One turn moves every row onto another: examples first, then more rows asked:
Fab: .05; .16; -.01; .00; -.03; -.08; -.20; .22; .47; -.09; -.06; .04; .04; -.02; -.18; .09; .18
pabus: .12; .21; -.01; .02; -.03; -.08; -.06; .10; .24; -.32; -.27; -.06; .00; .16; -.14; .10; .22
mulur: .14; .18; .08; -.01; .07; -.04; -.11; .13; .28; -.25; -.19; -.01; .00; .23; -.20; .08; .18
vuzok: -.09; -.06; -.25; .01; .00; .10; -.06; .11; .12; -.26; -.06; .03; .11; .15; .06; .07; .28
Kat: .10; .15; .08; -.03; .04; -.13; -.10; .13; .35; -.17; -.13; -.10; .02; .16; -.17; .14; .29
Lir: -.04; -.17; -.27; .00; -.04; .14; -.12; .13; .17; -.24; -.07; .04; .10; .08; .05; .08; .22
gamal: -.07; -.12; -.26; .02; -.02; .10; -.06; .13; .13; -.25; -.08; .05; .10; .12; .03; .07; .27
rap: .26; .09; -.02; -.02; .02; .08; -.26; .22; .45; -.18; -.17; .04; .01; .12; -.09; .21; .09
bab: .24; .09; -.04; -.04; .10; .00; -.28; .23; .35; -.25; -.16; -.04; .04; .05; -.11; .25; .05
pobo: .05; .19; -.10; -.05; -.11; .00; -.19; .17; .37; -.15; -.09; .00; -.01; -.16; -.13; .09; .14
zuzul: -.10; -.13; -.23; .02; -.03; .14; -.11; .17; .13; -.29; -.05; .06; .08; .11; .02; .10; .26
vof: -.06; -.10; -.27; .01; -.01; .11; -.11; .14; .13; -.26; -.02; .07; .08; .12; .04; .08; .24
niteb: .22; .06; .03; -.03; .01; -.06; -.23; .19; .46; -.15; -.13; -.07; .03; .09; -.07; .26; .21
bom: .20; .09; -.10; .02; .08; .05; -.23; .23; .42; -.16; -.18; -.07; .07; .14; -.06; .32; .11
nito: -.08; -.15; -.23; .01; -.03; .17; -.13; .18; .16; -.28; -.04; .04; .07; .10; .04; .12; .24
dake: .02; .18; .02; .00; .08; -.08; -.07; .06; .22; -.24; -.17; -.13; .02; .16; -.19; .09; .18
tavi: -.06; -.12; -.27; -.02; -.04; .16; -.14; .11; .19; -.23; -.03; .03; .10; .05; .08; .07; .22
pov: -.07; -.15; -.21; .02; -.01; .13; -.13; .16; .12; -.30; -.06; .04; .07; .14; .04; .13; .24
boru: .07; .17; -.08; -.10; .01; .08; -.19; .19; .40; -.16; -.10; -.06; .00; -.08; -.24; .04; .11
vop: -.04; -.13; -.25; .02; .01; .10; -.14; .12; .12; -.28; -.03; .07; .08; .15; .06; .11; .22
Rekos: .09; .25; -.03; -.02; .13; -.08; -.09; .21; .25; -.25; -.17; -.04; .04; .14; -.24; .11; .20
dite: .05; .16; .10; .03; .06; -.17; -.18; .13; .34; -.18; -.10; -.02; .04; .12; -.18; .10; .16
Lele: -.05; -.14; -.27; .01; -.01; .15; -.14; .13; .16; -.25; -.02; .05; .08; .12; .06; .10; .22
zuvev: .13; .07; .03; .02; .08; -.05; -.26; .19; .49; -.12; -.10; -.04; .07; .13; -.14; .20; .11
rolo: .10; .19; -.01; -.07; -.09; .03; -.16; .16; .39; -.17; -.11; .06; -.04; -.04; -.20; .00; .16
lan: -.01; -.13; -.24; .02; .02; .11; -.15; .13; .15; -.27; -.07; .04; .12; .15; .13; .16; .22
Nin: .23; .06; -.06; .01; -.03; .09; -.23; .13; .43; -.27; -.26; -.09; .01; .13; -.05; .23; .09
muv: .09; .12; .02; -.08; -.08; -.04; -.17; .14; .45; -.11; -.07; -.07; -.01; -.05; -.15; .09; .25
mose: -.02; -.16; -.25; .03; -.01; .10; -.12; .13; .12; -.27; -.10; .05; .11; .13; .07; .13; .23
lar: .08; .20; -.13; -.04; -.16; .10; -.11; .17; .44; -.19; -.20; -.03; -.01; -.04; -.15; .05; .20

nito -> zuzul
mulur -> rap
Where do these go?
Lir -> gamal
pabus -> Nin
vop -> Lele
niteb -> muv
dake -> bom
Rekos -> bab
Fab -> dite
tavi -> vuzok

One turn moves every row onto another: examples first, then more rows asked:
robok: .00; .02; .10; -.08; .08; -.11; .10; .18; .12; .00; -.09; .17; .07; .08; -.08; -.04; .01; .04; -.02; .04; -.01; .03; .08; .08; .16; .00; .15
fupak: .14; -.02; .01; .01; -.09; -.10; .00; .00; -.03; .01; -.07; -.04; -.07; -.15; -.07; .02; .02; -.05; .01; -.02; .07; .21; -.17; -.12; .08; .12; -.01
rer: -.03; -.14; .08; .15; .08; .11; .12; .00; -.11; .07; .14; -.12; .08; .11; .00; .10; -.03; -.03; -.08; .07; .03; .10; .06; -.04; -.01; -.19; -.04
nifa: -.02; -.14; .12; .14; .07; .09; .10; -.01; -.08; .09; .08; -.10; .06; .10; .01; .10; -.04; .00; -.13; .04; .00; .08; .06; -.09; -.05; -.20; -.07
sika: .13; .07; -.12; -.07; -.05; -.03; .07; .04; .01; .00; .04; -.08; .05; -.02; -.08; .13; .00; -.10; -.04; -.02; .11; .25; -.18; .02; .08; .14; .01
dom: .08; -.05; -.15; .07; .15; -.04; .03; -.10; -.08; .08; .01; .00; -.11; .22; .06; .11; -.06; .00; .01; -.01; .04; -.11; .13; -.03; .04; .16; .10
Mem: .14; -.06; .00; .07; -.15; -.13; -.04; -.03; -.07; .03; -.10; .01; -.12; -.11; -.09; -.03; .04; -.04; .07; -.01; -.03; .17; -.09; -.10; .02; .14; -.03
suse: .09; -.11; -.20; .08; .13; -.01; .01; -.08; -.09; .10; -.01; -.05; -.01; .12; -.01; .11; -.10; .04; .00; -.03; -.10; -.08; .14; -.05; .10; .21; .03
bul: .03; .06; -.01; -.07; .07; -.11; .04; .18; .02; .00; -.06; .18; .12; .07; -.03; .05; -.04; .00; -.06; .03; -.09; .01; .10; .17; .18; .10; .15
nek: -.12; -.06; .01; .18; -.10; .00; -.08; -.01; -.06; .07; -.05; .06; .10; -.06; -.04; -.13; .04; -.02; .08; -.09; -.21; -.02; .10; -.03; .15; .02; .05
nabi: -.08; .06; -.01; .03; .09; .00; .10; .12; -.02; .01; .05; .02; .20; .08; .12; .20; .08; .05; -.13; -.04; .07; .02; -.08; .08; .15; .02; -.09
Lalot: -.01; -.09; .19; -.01; .08; .01; .16; .07; .07; .06; -.05; .07; .10; .16; -.14; .02; .00; -.01; -.08; .07; .02; .07; .07; -.03; .05; -.18; .03
zopi: .05; .03; -.09; .01; -.01; .10; .00; -.09; -.02; .04; .00; .03; -.09; .17; .18; -.01; .03; -.01; .01; .03; .14; -.17; .05; .12; -.05; .08; .12
bepu: .03; .03; .04; -.12; .09; -.09; .10; .17; .09; -.02; -.08; .20; .09; .08; -.08; -.02; -.02; .01; -.04; .02; -.01; .06; .07; .05; .16; .01; .18
zovag: .02; .12; .03; -.01; -.09; .24; .03; .02; -.05; .07; -.05; .01; .14; -.05; .18; -.11; .04; -.01; .07; .04; .03; -.04; -.10; .17; -.05; -.01; .08
Dun: .03; .13; .06; -.02; -.11; .21; -.04; .01; -.03; .00; -.09; .02; .06; -.01; .20; -.12; .05; -.04; -.01; .03; .07; -.09; -.06; .13; -.04; .01; .10
piri: -.03; -.08; .05; .19; -.13; -.01; -.09; -.02; -.04; .08; -.10; .05; -.05; -.10; -.01; -.16; .01; -.04; .10; -.04; -.20; .05; .05; -.08; .06; .05; .07
Kek: .06; .06; -.06; .02; -.02; .20; -.04; -.02; -.03; .06; -.03; .03; -.09; .08; .23; -.06; .06; -.04; .00; .03; .12; -.12; -.02; .14; -.08; .05; .09
Pilom: .00; -.01; -.04; .00; .00; .12; -.13; .12; -.06; .06; .06; .02; .18; -.11; -.13; -.15; -.03; .05; -.10; -.07; -.05; .08; -.14; .01; .02; .03; -.11
lidul: .09; .13; -.04; -.10; .21; .10; .05; .04; .04; .03; .09; -.03; .23; .12; -.07; -.06; -.03; -.11; .00; .05; -.07; .04; .05; .07; .11; .16; .14
vigi: .03; .11; .02; .01; -.09; .22; -.03; .01; -.02; .04; -.08; .00; .08; -.06; .22; -.10; .03; -.02; .00; .05; .04; -.04; -.07; .16; -.09; .01; .12
Noni: .07; -.13; -.20; .21; .07; .03; .03; .00; -.05; .01; .26; -.02; .06; -.01; .09; .02; .09; -.05; -.02; -.07; -.09; .05; .03; .00; .07; .17; .05
sefu: .05; -.08; -.15; .09; .14; -.01; .04; -.07; -.10; .05; .03; -.03; -.10; .20; .06; .11; -.05; -.02; .03; .01; .02; -.11; .16; -.04; .05; .17; .09
Vasu: -.03; -.13; .03; .19; -.14; -.02; -.09; -.03; -.06; .06; -.11; .06; -.05; -.05; -.02; -.16; .03; -.03; .07; -.03; -.18; .04; .04; -.11; .06; .08; .06
Dugap: -.01; -.18; .03; .11; .03; .11; .10; .02; -.12; .08; .15; -.15; .10; .06; .00; .14; -.03; -.01; -.08; .10; -.03; .08; .02; -.05; -.04; -.17; -.03
Mur: -.04; -.10; .19; .02; .11; .05; .11; .07; -.01; .03; .05; -.02; .08; .18; -.06; .06; -.04; -.04; -.06; .09; .05; .09; .06; -.06; .02; -.22; .00
busi: .17; .04; -.09; -.10; .00; -.06; .07; .05; .00; -.06; .00; -.09; .02; -.08; -.09; .07; -.01; -.09; -.02; -.03; .11; .21; -.19; -.04; .09; .12; -.01
Mev: .07; -.02; .14; .08; .00; -.01; .03; .04; -.06; .07; -.01; -.02; .23; -.11; .15; -.03; .06; .07; .04; .07; -.25; .16; .04; -.02; .14; .03; .10
sanaz: .05; .06; .00; .08; -.02; .11; -.15; -.10; -.14; .10; .03; -.17; .05; .06; .11; .12; -.14; .00; -.10; .14; -.10; -.02; -.10; .06; .10; .11; -.03
modo: .16; .02; -.07; -.05; -.01; -.10; .03; .07; .00; -.04; .00; -.07; -.03; -.05; -.08; .07; -.02; -.09; -.05; -.02; .16; .22; -.16; -.02; .09; .16; -.05

dom -> robok
vigi -> rer
sefu -> bepu
Where do these go?
zovag -> Dugap
Mev -> Noni
nabi -> Pilom
fupak -> Kek
suse -> bul
Mem -> zopi
modo -> Dun

